128 stands for zero in the data rows.
Every row has a hidden score. How much higher is the second row's score than the first row's in each pair? 20 means about the same, 40 much higher and 0 much lower. The score is a weighted sum of the row's numbers plus the product of two more (or one squared), each taken from its middle value.
[126 142 128 131 118 111 120 133 116 128 144 122 126 128 130 141]
[146 141 129 148 126 140 146 105 131 128 118 135 134 136 140 116] 22
[139 121  91 155 139 174 189  97 148 130 147 135 137 160 178  94]
[139 151 124 158 144  86 143  67 119 141 123 147 120 134 130 159] 21
[ 91 134 139 105  46 251  81 132  75 135 150 239 134 126 165  99]
[143 149 140 135 111 108 139 156 130 156 134 133 127 120 100 141] 3
[ 66 129 120 166  93 114 194  49 141 142 141 116  83  95 103 184]
[149 103 128 123 122 106 134 136 117 120 111 159 134 156 113 134] 26
[165 129 100 133 154 145 136 126 135 138 126 121  93 115 145 109]
[111 141 121 120  99 147 127 123 141 139 150 129 124  92 132 149] 13
[144 123  84 140 136 127 152 121 131 102 138 132 131 150 133 106]
[101 113 106 119 116 122  94 136 112 131 139 102 111 107 129  99] 28
[105 126  99 103 117 143  97 152 126 105 136 137 135 101 114  82]
[102 156 116 130 127 137 141 134 134 136 151 140 143 103 132 144] 18
[139 129 132 122 126 141 108  96 117 118 105 101 120 124 119 133]
[152 147 144 132 133 113 105 107 141 140 138 119 124 144 136 112] 24
[114 136 127  98 140 138  99 136 122 122 138 135 123 132 126 109]
[142 163 123 144 126  98 115 113 123 132 124 126 136 124 138 137] 15
[116 122 118 104 141 136 110 134 126 113 119 118 110 134 138 121]
[ 86 154 125 158 119 117 137  78 166 134 144 178 141 145 114 154] 16
[132 136 122 145 124 117 143 118 124 114 132 129 134 122 120 108]
[150  99 118 121 148 105 117 133 123 125 126 131 134 158 116 142] 25
[124 146 141 141 124 122 132 135 122 125 131 123 149 119 119 117]
[139 133 134 144 151 134 131 115 138 128 137 126 128 129 136 111] 19
[ 97 127 125 133  81 128 164  97 133 149 120 125 108 112 111 152]
[ 95  91 118  99 126 141  54 160  86 136 138 106 130  86 140  89] 28
[ 88  87 135 108 188 136 127 140 136 105 108 165 133  85 100 127]
[140 124 115 138 119 144 145 130 139 122 147 124 119 118 132 146] 24
[ 98 107 138 115 122 116 130 126 121 133 131 121 152 118 121 110]
[110 142 160 123 160 144 108 162 146 129 148 153 142 115 157 158] 25
[119 114 123 124 131 109 118 133 128 139 129 118 127 117 114 140]
[152  91 149 124 110 108 107 130 148 111 156 135 136 110 137 138] 15
[121 158 134 130 115 124 110 131 121 129 129 148 123 130 143 125]
[152 123 107 142 160 133 161 134 116 120 135 120  91 118 165 113] 19
[181  48 231 105  85 113  74 116 136  79 138 105 151 105 153 140]
[ 82 130  91 170 120 148 149 137 105  96 141 128 133 152 106 157] 39
[176 133 119  95 162 183 159 139 141 140  82 105  98 150 116 145]
[141 130 103 119 115 107 152 128 121 136 119 142 143 129 104 135] 18
[133 130 119 161 127 135 145 109 119 128 133 130 140 159 140 121]
[120 111 136 130 114 132 147 113 112 124 128 132 125 105 112 105] 20
[130 143 134 122 113 127 131 122 120 102 137 106 114 135 115 129]
[112 115 118 122 122 117 116 133 119 127 143 128 148 112 114 136] 24
[120 130 111 133  72 149 149 147 132 135 161 135 125 102 120 133]
[104 151 146 133 119 121 138 113 121 126 129 120 132 116 127 157] 25
[ 95 129 126 134 150 126 130 103 151 123 137 151 154 148 106 129]
[164 142 120 149 124 120 150  96 145 156 112 128 111 126 140 156] 13
[ 82 154 118 152 171 150 149 162 154 125 133 109 111 164 126 164]
[108 150 120 124 121 113 104 100 164 114 148 158 169 147  77 116] 12
[150 139 159 105 118 138 100 100 125 159 117 160  93 168 160 113]
[122 131 128 105 133 129 123 141 114 125 115 124 132 124 144 123] 10
[128 126 139 139 142 115 121  87 140 145 123 114  98 106 123 104]
[125 122 138 138 142 134 116 126 136 138 173 142 133 104 137 174] 19
[131 147 129 114 136 119 128 118 123 132 132 113 116 134 117 127]
[128 133 116 114 128 123 124 119 126 140 118 127 122 126 129 129] 21
[ 75 154 169 174 109  95 114 109 208 140 124 245 192 134  59 140]
[ 79 130 119 131 114  93 147 142 119 108 131 117 110 129  98 153] 30
[138 108  92 151 139 157 118  97 166 134 129 147 143 184 169 105]
[113 146  86 124  79 150 186 135 146 136 164 142 156  94 107 163] 11
[124 150 116 130 132 114 113 114 122 127 128 116 123 115 117 129]
[193 116 110 162 165 159 191 107 176 130 108 212  80  82 143 141] 10
[183  36 152 101 139 175 147 177  92 126  96 115  82  75 134 104]
[ 97 102 130 163 137 112 132 166 130 133 117 157 124 121 132 139] 14
[177  44 113 132 153  20 169 160 150 129  92 181 156 185 103 156]
[ 70 157 104 108 111 154 113 102 179 115 113 151 124 123 112 133] 10
[127 137 131 122 120 118 121 127 126 126 128 129 132 110 115 132]
[154 154 106 140 119 133 150 155 130 145 140 142 136 156  89  97] 23
[124 117 126 141 127 139 139 115 132 109 122 123 133  96 131 122]
[125 124 144 122 125 108 112 130 123 125 120 133 124 132 127 126] 23
[161  83 165 117  91 126 111 101 131  71 143 116 117 102 152 115]
[109 109 141 127 100 115 145 134 141 136  98 142 161  93 126 104] 23
[ 86 145 144 150 120 112 130  95 177 123 153 172 146 141 101 137]
[118 164  89  99  89 162 162 109 132 123 159 162 138 122 129 144] 21
[130 132 136 132 131 103 130 122 126 131 135 109 128 124 127 122]
[121 122 135 139 131 137 138 105 117 127 122 135 133 115 148  97] 26
[151 101 144 121 100 112  97 128 152 119 127 121 125 129 148 121]
[132 137 135 105 144 153 116 143 110 117 112 104 119 138 143  97] 28
[125 149 137 128 128 149 133 135 122 119 128 117 132 137 144 116]
[124 125 122 136 120 140 131 111 129 109 144 114 120 128 108 118] 17
[123 109 111 157 155 201 177  98 154 142 145 124 166 224 169  83]
[110 113 136 133 120 129 103 123 112 134 140 113 141 106 119 107] 18
[137 131 139 110 106 122 138 135 144 142 154 169 161 149 100 115]
[130 144 124 145 113 118 133 134 112 122 141 105 130 114 127 109] 17
[130 131 157 139 128 112 106 143 115 137 122 139 153 124 123 137]
[103 154  96 129  81 135 154 123 131 119 157 135 133  88 123 127] 14
[148 118 129 130 191 170  69 184 154 141 181 147 143 118 158 173]
[115 138 127 125 137 108 128 108 117 132 130 131 156 113 109 129] 25
[103 112 129 116 149 103 121 211 134 112 114 136 131  81 118 157]
[146 148  75 164 145 137 153 108 185 170 149 135 106 184 153 110] 28
[130 128 129 118 129 118 122 130 114 112 128 134 149 126 130 132]
[157  99 161 118 126 147 129  95 118  96 120 102  97 100 154 145] 14
[127 158 151 117 134 132 136 148 126 113 120 106 128 135 117 125]
[128 129 125 144 119 109 126 126 127 130 130 121 140 120 121 126] 18
[152 129 156  97 115 133  68 110 124 110 114  87 116 142 154 123]
[116 124 128 132 124 119 151 159 124 139 129 110 140 109 104 142] 22
[122 144 103 110 127 139 142 115 126 113 132 105 125 136 134 133]
[108 142 118 126 125 131 135 108 151 113 137 159 144 124 108 123] 21
[203  20 218  89 108 115  76 128 130  88 118  89 149 129 156 146]
[123 129 139 127 138 107 125 172 125 114 119 105 127 103 107 147] 30
[124 141 131 142 123 122 145 121 107 130 136 114 128 121 124 126]
[193 131 116  96 112 149  97 110 105 145 137  86 148 178  89  47] 32
[150 101 112 130 113 156 155 125 124 133 159 144 170 114  97 144]
[123 129 119 122 127 111 131 138 118 134 134 112 133 128 121 122] 20
[164 106 141 109 119 123 149 143  92 133 128 138 126 133 119 131]
[128 131 119 121 105 121 117 135 133 117 140 126 107 126 113 124] 20
[131 132 112 130 124 123 138 137 117 136 116 112 133 119 124 107]
[116 126 115 117 120 104 120 144 118 135 147 128 109 115 119 108] 22
[120 128 139 125 119 125 111 141 120 111 144 124 133 118 120 127]
[156 104 185 151 192 129 107  88 105 143  99 145  66 118 135 111] 20
[190  59 205 103 114  77 100 114 111 123 114 153 128 141 144 148]
[122 132 111 138 123 122 129 112 167  89 147 147 154 157  92  94] 18
[157 147 130 123 138 123 100 108 124 127 111  84 137 148 116 119]
[117 114 122 133 190 125  95 176 158 130 114 110 140 145 173 121] 27
[159 131 137 179 103  89 126 150 129 149 144 151 133 116 111 145]
[ 98 140 115 151 107 105 150 113 121 130 143 116 107 111 105 150] 22
[129 111 112 135 123 103 107 133 116 128 136 114 132 124 111 104]
[101 113 139 146  84  94 153  68 130 119 150 115  99 101 106 170] 13
[137 117 101 116 115 160 172 107 149 137 145 167 157 181 139 138]
[119 110 123 114 130 136  88 152  98 152 135  99 143 100 155 107] 22
[ 83 164 138 143 140 114 117 120  92 150 145 131 129 130 128 126]
[122 126 122 133 106  91 122  91 118 139 107 127 106 122 137 150] 5
[129 135 147 130 130 125 137 132 132 136 125 123 132 118 134 120]
[103 122 125 186 125 108 127 156 114 112 132 155 123 145 106 151] 22
[138 133 167 112 162 158 102 165 122 129 149 125 145 123 124 142]
[131 136 126 131 114 120 130 120 133 124 132 109 120 114 144 116] 15
[ 86 137  88 119 117 118 154 119 116 124 113 114 102 117 100 150]
[132 115 141 102 134 130 123 165 109 120 117 105 131 123 121 147] 17
[129 133 113 142 130 108 128 121 123 131 137 117 126 124 124 130]
[ 98 133 118 116 101 150 151 117 126 135 118 126 131 116 128 154] 20
[138 113 154 118 143 154 138 142 119 126 127 119 110 102 120 104]
[120 138 138 130 116 115 145 126 115 143 124 109 116 120 123 132] 18
[137 134 137 141 120 114 134 130 122 124 141 126 128 115 117 124]
[137 165 183 102 139 155 114 156 110 132 102 109 115 140 137 102] 28
[ 91 164 107 106 129 164 163 127 159 117 137 179 176  96  79 160]
[144 122 142 133 114 116 125 105 121 132 118 122 110 132 133 134] 25
[132 141 133 153 124 110 140  79 150 155 133 115 103 135 129 161]
[140 114 115 149 139 151 195  92  96 167 115 125  57  97 167 155] 28
[ 97 141 120 138  75 145 164  94 133 130 145 143 108 102 118 156]
[135 122  98 176 136 136 144 107 132 110 137 124 137 155 159 115] 22
[115 134 104 117 107  91 116 138  96 122 131 126 117 127 104  95]
[120 118 124 125 128 131 127 119 116 127  97 148 125 128 142 109] 23
[134 121 119 121 125 111 112 113 113 120 101 153 131 124 136 113]
[188 105 179 127 163 155 142 174  96 116 106  95  92 134 161  99] 21
[100 154  68 136  73 163 180 115 155 111 178 131 129  93 121 160]
[134 125 158 116 172 155 102 185 110 128 111 116 134 137 135 130] 32
[151  65 184 172 179  70  94 174 151 166 104 130 120 151 142 121]
[111 113 143 121 100 157 103 134 115 143 132 163 135 114 162 155] 21
[138 131 119 158 140 134 139  79 134 114 137 159 138 160 171 103]
[ 69 114  77 154 149 138 140 160 133 108 119 111 135 152 124 155] 22
[139 147 109 133 138 120 128 131 127 119 134 124 131 123 129 134]
[121 149 170 139 136 137 140 151 130 135 116 142 132 128 149 148] 29
[148 121 112 161 146 145 137  88 161 139 112 107 143 185 159 111]
[104 247  93  43 180 218  87 118 101  90 104  64  38 190 174 128] 30
[124 111 111 115 104  99 104 156 104 132 130 130 145 134 129 107]
[127 131 161  69 158 161 129 175  89 125 110 106 139 133 107 143] 25
[123 133 132 125 108 124 132 130 135 115 136 127 141 122 127 124]
[132 138 119 158 141 132 154 104 135 117 144 125 112 110 118 124] 23
[113 121 100 148 110 106 107 141 121  99 130 113 126 117 121 101]
[144  97 171 100 107 112  90 123 125 116 141 111 146 119 153 116] 18
[125 126 107 149 117 105 116 133 123 124 134 120 142 141 112 133]
[130 120 130 118 117 112 134 129 125 118 150 116 138 119 129 116] 18
[119 155 129 119 118 140 128 118 115 128 129 115 124 132 121 110]
[136 142 131 120 135 133 115 128  99 118 142 109 128 113 129 122] 20
[105 122 136 105 146 144 114 150 143 147 116 125 134 126 146 135]
[157 156 115 124 136 135  89 106 130 112  97  91 120 139 130 134] 14
[118 123  94 153 127 140 136 109 135 124 122 138 130 155 137 125]
[123 135  99 127 123 151 121 118 129 125 130 141 133 125 149 103] 21
[146 124 144 134 124 117 146 131 123 120 124 116 124 136 142 114]
[141 141 134 122 129 117 128 117  86 135 115 142 120 112 135 122] 27
[120 131 117 122 112 139 122 135 129 123 122 125 137 117 128 136]
[157 135 108 143 152 130 119 128 157 140 160 122 123 127 160 161] 20
[174 137 129 135 159 111 125 120 133 174 121 104 106 171 136 107]
[128 138 123 138 135 124 106  97 180 109 135 142 152 134 105 120] 9
[107 152 135 132 118 124 120 131 136 131 122 102 118 120 131 122]
[118 153 136 115 125 152 134 139 122 146 170 156 150 114 158 180] 24
[160 122 110 150 139 150 179 151 120 124 134 120  96 117 155 123]
[130 129 129 132 127 121 121 116 125 127 130 128 115 127 116 135] 21
[158  51 171 101  75  76  68 130  96  76 125 113 162  93 152  85]
[118 123 123 123 119 117 138 126 128 125 131 113 148 125 118 110] 28
[128 130 123 115 120 135 140 126 127 133 128 114 123 132 136 127]
[ 91 125 129  98 118 122  73 162 145 132 128 137 166 126 110  92] 22
[125 130 113 148 131 121 122 134 127 133 125 121 131 107 119 124]
[112  73 135 124  88 125 138 124 127 115 111 125 153  62 100 122] 9
[111 129 155 106  63 175 127 133 114 138 137 167 139 122 159 142]
[140 146 158  96 142 135 128 163 110 125  93 105 120 139 137 128] 21
[112 103 120 139 104  85 100 161 119 115 135 126 136 112 131 127]
[129 131 128 121 115 134 142 100 133 131 150 140 123 122 129 137] 24
[129 149 126 127 117 129 159 130 127 126 138 122 127 113 118 138]
[124 140 112 135 124 117 118 131 112 114 130 108 132 129 123 115] 22
[111 137 117  89 160 148  78 143 124 104 149 102 102 123 148 127]
[ 85 111 105 154 123 133 160 143 112  98 128 111 130 151  90 161] 14
[162 131 139 138 121 113 132 109 121 160 115 110 107 150 143 116]
[226  83 124 137 198 118 180 144 127 145  95 142  93 126 154 139] 23
[111 143 132 147 151 140 128 122 148 122 146 146 147 127 111 113]
[110 116 168 112 153 145 101 161 108 120  85 159 182 168 114 124] 21
[119 100 121 142 162 137  99 145 144 141 116 118 115 131 161 110]
[ 96 174 115 123  96 137 149  94 156 150 127 120 116 106 126 158] 14
[ 80 104  92 133 144 164 140 176 102  80 115  95 105 141  96 184]
[117 127 128 107 141 133 117 123 119 124 119 122 140 126 129 121] 21
[223 144 163 135 129 107 172 102 140 217  90 126  48 138 157  92]
[147 136 146 124 159 143 131 133 124 138 141 109 103 144 118 125] 13
[141 120  92 125 110 133 131 129 126  95 151 119 139 133 106  95]
[112 134 124  93 145 129 106 135 110 107 117 150 160 144 130 142] 24
[152 138 139 130 142 103 108 106 114 128  99 145 131 152 151 119]
[159  93 170 119  86 115  91 119 122 100 127 121 140 119 155 134] 11
[130 138 126 129 130 120 143 111 132 130 150 127 139 116 120 115]
[121 123 104 114 115 138 119 156 119 122 148 158 160 108 120 131] 22
[109 150  95 120 132 126 127 138 120 107 135 107  97 138 124 107]
[135 124 115 123 125 121 129 133 127 128 120 124 134 131 130 132] 19
[108 129 116 131 118 111 125 138 126 121 140 122 124 104 112 112]
[104 126 126 130 112 115 123 129 127 123 131 101 111 108 117 127] 19
[126 177 114  36 177 167  79 129 100  98 118 119  89 168 177 120]
[124 138 120 122 116 110 120 117 134 130 143 123 132 121 132 125] 7
[108 118 110  83 102 150  48 160  92 151 111  82 126 100 115  71]
[129  97 100 168 179 144 134 128 156 158 131 101 135 176 164 105] 18
[108 142 126 117 137 135 116 138 144 107 130 113 128 123 145 108]
[ 91  95 121 107 109 142  75 152 117 151 130 106 112 110 121  72] 31
[116 138 130 107 128 128 121 130 133 124 133 117 137 137 137 114]
[147 143 107 141 135 102 106 141 128 122 123  96 142 134 123 105] 18
[133 115 122 133 117 129 127 114 122 136 112 136 116 105 112 129]
[114 125 119 119 121 118 138 134 127 114 126 110 132 114 130 119] 19
[127 136 126 109 127 117 125 111 117 109 123 104 128 124 126 132]
[188 112  85 139 163 138 165 160  87 129 123 138  73  84 167  92] 29
[151  86 159 128  99 124 112 128  95 110 142 144 152 123 124 123]
[135 106 140 128 110 118 134 131 121 131 124 135 137 103 129 113] 20
[102 147 127 110 102 131 146 104 141 113 126 120  91 112 118 155]
[135 126 122 128 119 120 130 118 113 121 132 120 128 119 118 111] 21
[130 139 129 137 129 116 110 138 128 122 126 110 129 124 112 118]
[131 142 125 128 123 119 121 123 122 121 128 133 130 118 117 133] 20
[116  95 125 124  86 120 166 123 148 114  97 118 169  99 135 102]
[ 84 157 124 137 112 117 121  94 198 103 149 204 167 150  72 148] 23
[116  93 152 119  95  97  99 102 101 143  59 177 130 111 129 140]
[126 134 146 131 128 134 117 142 115 123 151 124 129 106 125 129] 30
[155 110 112 129 163 150 174 131 112 136 131 132 104  99 152 112]
[117 101 134 151 140 149 142 109 125  99 121 130 117  96 123 116] 13
[126 142 127 118 133 124 134 127 130 124 142 129 128 128 115 119]
[110 139 123 104 107 134 138  84 133 129 100  94  94 147 142 153] 19
[122 106 117 116 135 134 128 112 121 108 118 125 122 100 124 107]
[124 122 114 118 113 115 126 125 126 126 122 103 119 125 115 130] 18
[167 118 117 156 145 131 170 123 121 149 145 126  76 108 173 106]
[116 136 112 116 103 139 136 130 136 125 143 132 142 117 116 140] 17
[150 137 132 125 133 126 122 138 117 114 137 121 122 129 120 122]
[124 131 119 105 128 104 130 143 124 132 117 131 117 118 136 111] 22
[113 129 131 101 101 146 144 129 123 135 139 145 132  93 129 116]
[110 123 121 125 129 126 145 129 127 114 133 117 123 118 128 129] 18
[151  98 135  98 145 126 139 149 135 137  92 161 137 145 151 143]
[131 122 170 108 179 117 123 166 112 116 108 169 174 161 145 159] 26
[122 143 133 124  95 134 133 110 127 138 144 128 125 114 121 127]
[143 137 122 145 139 124 156 153 121 120 116 118 110 119 136 130] 20
[132 149 107 134 133 129 120  90 133 136 105  81  89 149 132 131]
[ 98 132 136 146 118 132 124  79 166 117 147 181 144 137  85 137] 18
[109 182 131 117 148 138 131 125 154 125 135 160 165 121 140 139]
[129 115 121 147 132 109 127 135 136 129 131 126 135 122 120 140] 11
[119 206 129  72 169 185 111 139 122 120 133  85  90 135 160 119]
[129 120 133 135 117 124 140 124 120 108 103 132 127 108 124 130] 9
[137 142 119 127 139 115 129 119 124 120 125 109 139 119 126 131]
[187  98 146 127 155 115 103 104  86 120 124 153  99 140 173 139] 25
[167 124 119 119 134  81 153 127 114 108 113 171 135 147 124 118]
[122 123 117 145 127 113 125 117 108 140 107 121 113 130 123 105] 28
[151  96 144 117 104 134 126 141 129 154 130 131 116 117 137 134]
[160 179 114 194 142  80 149  49 157 162 136 102  83 192 143 182] 12
[201 167 165 136 135  97  97  63 129 228 108  78  59 208 145  86]
[118 163 127 148 135  95 139 112 154 136 149 151 149 140 119 170] 7
[131 133 111 119 115 113 120 123 127 119 133 126 126 130 123 112]
[124 131 116 114 106 135 128 112 108 117 162 141 143 101 134 125] 20
[107 123 167 144 156 202 168 180  78  95 119  86 113 171 117 115]
[131 126 142 120 134 123 143 136 110 128 107 117 119 118 136 128] 8
[118 136 125 139 119 112 122 138 133 112 141 114 133 114 136 119]
[154 149 141 128 154 123 103  92 111 155 111 133 103 173 129 115] 29
[150 148 120 122 114 121 115 114 120 124 110 100 126 125 113 134]
[131 126 115 115 144 117 125 125 115 126 143 128 135 126 110 132] 26
